In the rows, 128 means zero.
The rows of M fall into 3 groups, which share some directions, and each row is roughly a mix of its group's hidden directions.
M (90 x 11):
[[128 148  94 105 122 143 142  90 132 178 138]
 [101 168 106 137 106  95 136 141 131 166 106]
 [131 114 150 148 122  85 113 172 129  99 102]
 [133 102 146 131 104 113 130 163 137  74 104]
 [132 164 108 141 165 110 103 118 101  91 121]
 [114  73 131 110 113 124 123 148 151 166 110]
 [131 158 101 119 134 170 137  94 115 157 156]
 [117  86 150 120 172 135 110 124 131  85 122]
 [149 157 137 145 135 125 131 124 111  61 134]
 [117  84 140 112 167 118 112 120 136  87 106]
 [130 107 127  95 174 131  90 105 108 150 126]
 [146 156 115 135 157 110 105 120 107  72 127]
 [135 162 103 139  93 124 144 128 127 184 134]
 [109 191  98 147 125 108 128 118 118 148 130]
 [138 168 108 110  88 127 147 151 147 115  94]
 [131 195 100 134 117 149 136 114 121 114 145]
 [133 161  96 134 103 132 143 112 125 185 133]
 [150 156 110 133 161 125 104 113 102  79 127]
 [145 172 106 157  93 104 136 151 110 144 116]
 [136 166  87 138 108 125 138 114 118 178 125]
 [128 107 145 133  82 166 150 141 155 154 147]
 [125 144  99 100 121 147 143  89 135 176 142]
 [ 83 125  87 155 123  97 110 133 130 147 107]
 [129 107 154 128 154 129 112 141 121  63 121]
 [121  99 166 123 154 158 122 136 131  84 153]
 [127 146  94 103 115 133 143  92 136 180 130]
 [133 108 127  98 172 146  89 106 108 152 131]
 [134 128 141 171 104  91 125 171 124 116 104]
 [136 164 111 148 156 112 109 126 102  79 125]
 [139 155 139 146 113 104 138 146 122  66 113]
 [172 158 153 115 143 140 141 122 117  83 142]
 [150 118 147 102 166 172 107 112 106 147 141]
 [149 161 137 143 134 125 133 125 111  62 129]
 [142 115 138 101 172 161  95 109 104 144 139]
 [132 188 100 133 102 134 136 134 128  92 124]
 [106 106 118 111 122 139 127 127 142 198 130]
 [116 108 116 111 179 158 111  88 127 139 140]
 [131 156 110 120  91 141 153 114 136 179 148]
 [127 106 161 140 147 120 110 158 122  72 123]
 [138  72 160 118 146 160 126 119 129 126 157]
 [138  62 159 112 137 151 128 130 138 130 140]
 [144 164 112 134 162 110 112 117 103  80 122]
 [108  93 132 125 135  91 117 144 131 171  92]
 [123 118 145 150  77 155 154 152 154 139 146]
 [ 93 124 100 158  83 111 142 141 152 148 117]
 [136 171 107 126  96 147 148 117 122 171 151]
 [124  98 176 140 130 127 122 160 136  82 135]
 [124 137 102 114 103 121 147 106 146 189 126]
 [126 127 154 158 132  77 131 145 113  89 109]
 [123  92 148 125 157 109 109 139 131  77 103]
 [148 162 119 128 169 117 109 115 100  85 124]
 [115  79 146 106 160 121 120 121 145  90 110]
 [134 129 114 100 181 109 100 102 102 128 111]
 [147 158 124 145 139 146 125 108 114  74 160]
 [115 149 104 122 173  90  99 110 107 125 110]
 [130 135 144 154 169  78 120 115  99 129 111]
 [ 85 109  97 135 132 109 107 123 131 175 109]
 [125  68 152 127 156 142 116 114 126 148 155]
 [132 163 102 119 124 166 140  99 117 160 159]
 [136 109 186  99 144 143 131 136 132 156 152]
 [130 162 110 148 162 113  98 125 102  86 127]
 [146 178 122 157  93 118 129 157 104 136 134]
 [139  61 156 110 133 151 124 137 138 115 130]
 [104 127 118 127 121  88 124 145 133 176  87]
 [149 167 111 137 152 116 118 118 107  74 124]
 [144  83 162 121 133 163 134 124 131 102 162]
 [101 104 141 127  99 131 148 140 153 184 129]
 [127 112 167  94 157 144 122 121 125 176 142]
 [126 180 107 144 154 119 124  97 110 159 141]
 [145 157 113 138 151 111 107 121 108  69 126]
 [133 139 100 146 123  79 115 128 120 153  83]
 [126  66 153 129 161 120 113 118 123 153 134]
 [138 139 155 166 129 126 112 177 108  96 141]
 [107  91 127 129 106  91 124 156 150 155  98]
 [108 179  92 133 126 128 127 116 121 173 133]
 [139 193 107 138 119 141 135 116 120  96 144]
 [133 166 107 127 103 154 147 112 124 174 156]
 [122  95 145 113 168 127 109 126 127  75 115]
 [154 121 147  90 173 150 103 106 108 133 139]
 [103  82 120 119 110 111 118 151 150 167 105]
 [154 123 142 102 165 173 109 109 104 141 140]
 [147 122 164 119  88 146 169 140 156 129 145]
 [129 147  98 137 166 111  96 115  98  93 114]
 [126 100 150 136 160 116 106 146 122  73 112]
 [123 195  90 136 108 130 130 128 126 115 126]
 [126 147  96 112 113 132 142  96 134 187 133]
 [102 135 106 120 125 133 124 118 133 200 131]
 [150 150 140 144 133 119 130 131 114  58 125]
 [102 108 125 145  75 116 148 150 163 143 129]
 [113 143  84 141 163 114  95 113 100 124 106]]
Here is one row of each group, with its name. Which group are the others in?
[117 100 158 121  95 143 155 143 154 169 138] : N
[147 117 159 143 125 108 137 144 124  63 120] : R
[144 178 112 155  91 123 138 146 111 153 136] : Z

[141 139 134 151 137 143 125 113 115  70 170] : R
[117  90 129 102 126 130 128 138 144 186 104] : R
[141  62 161 111 137 138 124 139 134 111 119] : R
[ 90 108  98 144  96 118 134 133 148 170 111] : N
[139 115 130  84 172 130 103  97 114 153 125] : N
[127 146  99  90 128 158 146  84 131 152 144] : Z
[145 114 147 101 171 162 100 113 103 144 140] : N
